Each path below is one point turned by a fixed rotation once a step. After each direction that follows a path, write how fast that rotation turns it, in degrees a step (0 if it stays still).
Each turn is a multiple of 5 degrees from 10 to 175, or 0.
Each row of a path follows its step; steps can be skipped.
Path 1:
step 0: [-10   1  16   8  11  -1 -28  24 -11   4 -20  -1 -15 -13 -14 -13  20  21
 -23   1  -4  -2  10  -1 -33 -27   6  11 -11  56  19   6 -34  33 -41 -32
  23  13  -4   8  16 -34   7   6  -7  -4  17  23  33   0  23 -25 -26   1
   8 -26  33  24 -31]
step 1: [  8  22  17  -2  -7   1   7  32   8  -1   2 -26   7   7  20 -32  35   8
  13   5   7  -4   3 -56  -1   3  36  32 -17  23  15  34   2 -15   5   8
  21 -15  26  54  -7 -33 -11 -15 -24  14  -6   0  18  29 -26 -15  12  -1
 -14 -30 -26 -16 -27]
step 6: [ 22  10   3 -16  16  -3   4   8 -25   1  -3 -18 -30 -18 -12  13  -4  -7
 -12  17  17 -56 -10  23 -60 -33 -24   4  -1  40 -11  -3  11   9   9   3
  12  -6   7   4  14   7  -1  22   8  33  -7  22 -26 -41  12 -39  -3  23
  31 -14   5  -4 -28]
step 11: [-15 -37  19 -11   2   5   8   5   5  11  42 -33 -17   5   4 -20 -18 -17
  45  30   8  26   8 -19  -8  11  29  21  15  -1 -47   5 -41  -7  -5 -17
 -12  -4  -5  31  55  12 -11 -22 -16 -29   9  -2   0 -14 -33  -8  -1   3
  13  13   3   1 -18]
step 22: [ 37  -1 -11  -3   4 -29   5  38  19 -14  -4  -9  19   0   2   4 -26  10
 -30  16 -25 -22  12  17 -49  -2  12 -15  14  30  15   6   2 -19  14   3
  17  16  -2   7  37  -5 -41  20  11  10 -25   2  -9 -55   0 -42   2  24
 -18 -23   7  -7 -30]
step 24: [-18 -23   0   7  40 -39  19  13  42 -35  38 -50 -10  40  20  -6   7  -4
  40  18  12  13  13 -28 -13   6  14   4   4 -10 -22   2   9  12  13  -1
   2 -16  11   5  44  -3 -30  -9  -1 -14   7  30  12 -19 -27 -20  12   2
 -10  -7  -5  -6  -1]
step 26: [  0  27  -1  17  17 -51  -5  15   7  -3  -8 -14  -3  -8  -5  -5  11  12
  -8  43  -2 -41  -4   2  -2  -6 -17  22   2  30 -24 -16 -41 -10 -19 -21
  66  -7  19   9   7   7 -11   3 -39 -27  -2  -5  -1  -5 -26 -36  25  13
 -34   6   5  -6   3]
step 29: [-17  41   2   1  27  -7 -39   9 -12   7   5  -5  -9 -26   1   0   2  15
  -7  48 -11 -62  35  12  24 -34 -12  -3  19  32  -8   4 -43  -9  -1   2
  42 -10 -18  15  -3   0  14  -7  10  -5  21  32 -22  16   5 -13   3  18
 -20  13  -6  13  16]
step 35: [ 27  40 -30 -19  -5  -9  -2  49   3 -14  23  -5   3 -14 -11  -4 -19  -4
 -10  18 -21 -31  11   0 -42 -15  41  -3  34  20  35  39  -6 -14  24  28
   9  -3 -17  36 -26 -10 -20  11  -6   7   7   3  -3 -18   9 -15  -1  11
 -43   7  -8   7  -7]
Speeds:
[  1   3   0   1  15 -12   0   8   6   2 -13   2   1   1  -4   1  -4   6
  -3   7   8  -5  12  -5   1  -7  11  -1   3 -10  -1  -2   0   5   2   0
   4  -2  -1  -8  -4   0   8  -6   4   8   1  -5  14   4   6   6   7  -1
  -7   4   1  -2  -9]
10
[ -7   2   0  -6 -16   2  -1   5   3   7   1   3  -4  -4  -5   5  -4   2
   3 -17  -1   5   7   5  -3   1  12  -1  -3   7  -1  -4  -4  -2   3   4
   0   2  -1   6 -11 -10   6  -9  -1   1   6   2  11  -2   1   1  -6  -1
 -10  -1  -7  14   0]
20
[ -7 -11  -1   4   4   4  -1   1   3   1  -3  -2  -6  10  -2  -5   3  11
  -4   2  -4   7   0   1   0   6  -4   5  -5   2  -5   7   9   3  -2   2
   2  -9   4   2  -9  14  -3 -13   0  -9   9   0   2   9  -6  -6  -2  -9
   6  -5  -6   4 -11]
110
[  1  -3   5  -9   3  -1  -6   0   1   4  -1  -5  13   1  -4  -7  -6  -7
  10  -9  -3  -1  -4  -3  -4   2  -2  13  -2 -12 -13   5   3  10  -6  -5
   6  -1   4  -1  -1   8  -3  -1   6   7  -7  12   4   1  -2   1  -8   4
  -4   9  -4   3  10]
115
[  4   9  13   2   4  -5  -8  10   2  -6   0  -6  -9  -8  -2  -9  -4   6
   2  -6  -6  -5  -7  -1   1  -3  -2   1   3  -6   9 -12   2   0   4   4
  -3   0  -2  -1   0   3  -3  -7  -9   1   5   0   0   0  -5   3   8 -10
   7  -7  -8   3  17]
130
[  3   2  -5   0   1 -11  12 -11   7  -7   6  -1   8  -6 -11   5   0  -4
   2   6   5   5   0  -2   5   1   4  11  -3   8   8   6  -7   8  -1  -3
  -3  -2   2   7  -9   7   0  -3 -12   0  -4  -2  10  -1   3   4  -2  -1
   8 -11   4   1   8]
45
[ -2   6   5   4   3   5  -1   7  11   1 -12  -7  11   9   5   6   2  -5
  17  -1   2  -3  -5  12  -5   5   1  -3  -1   8  11  -2   5   3   0  -7
  -2   1  10  -1  -2   0   4   1  -1   1   0   2  -5  -7   2   3  -4  -9
  -6 -10  -2  -7  -8]
20
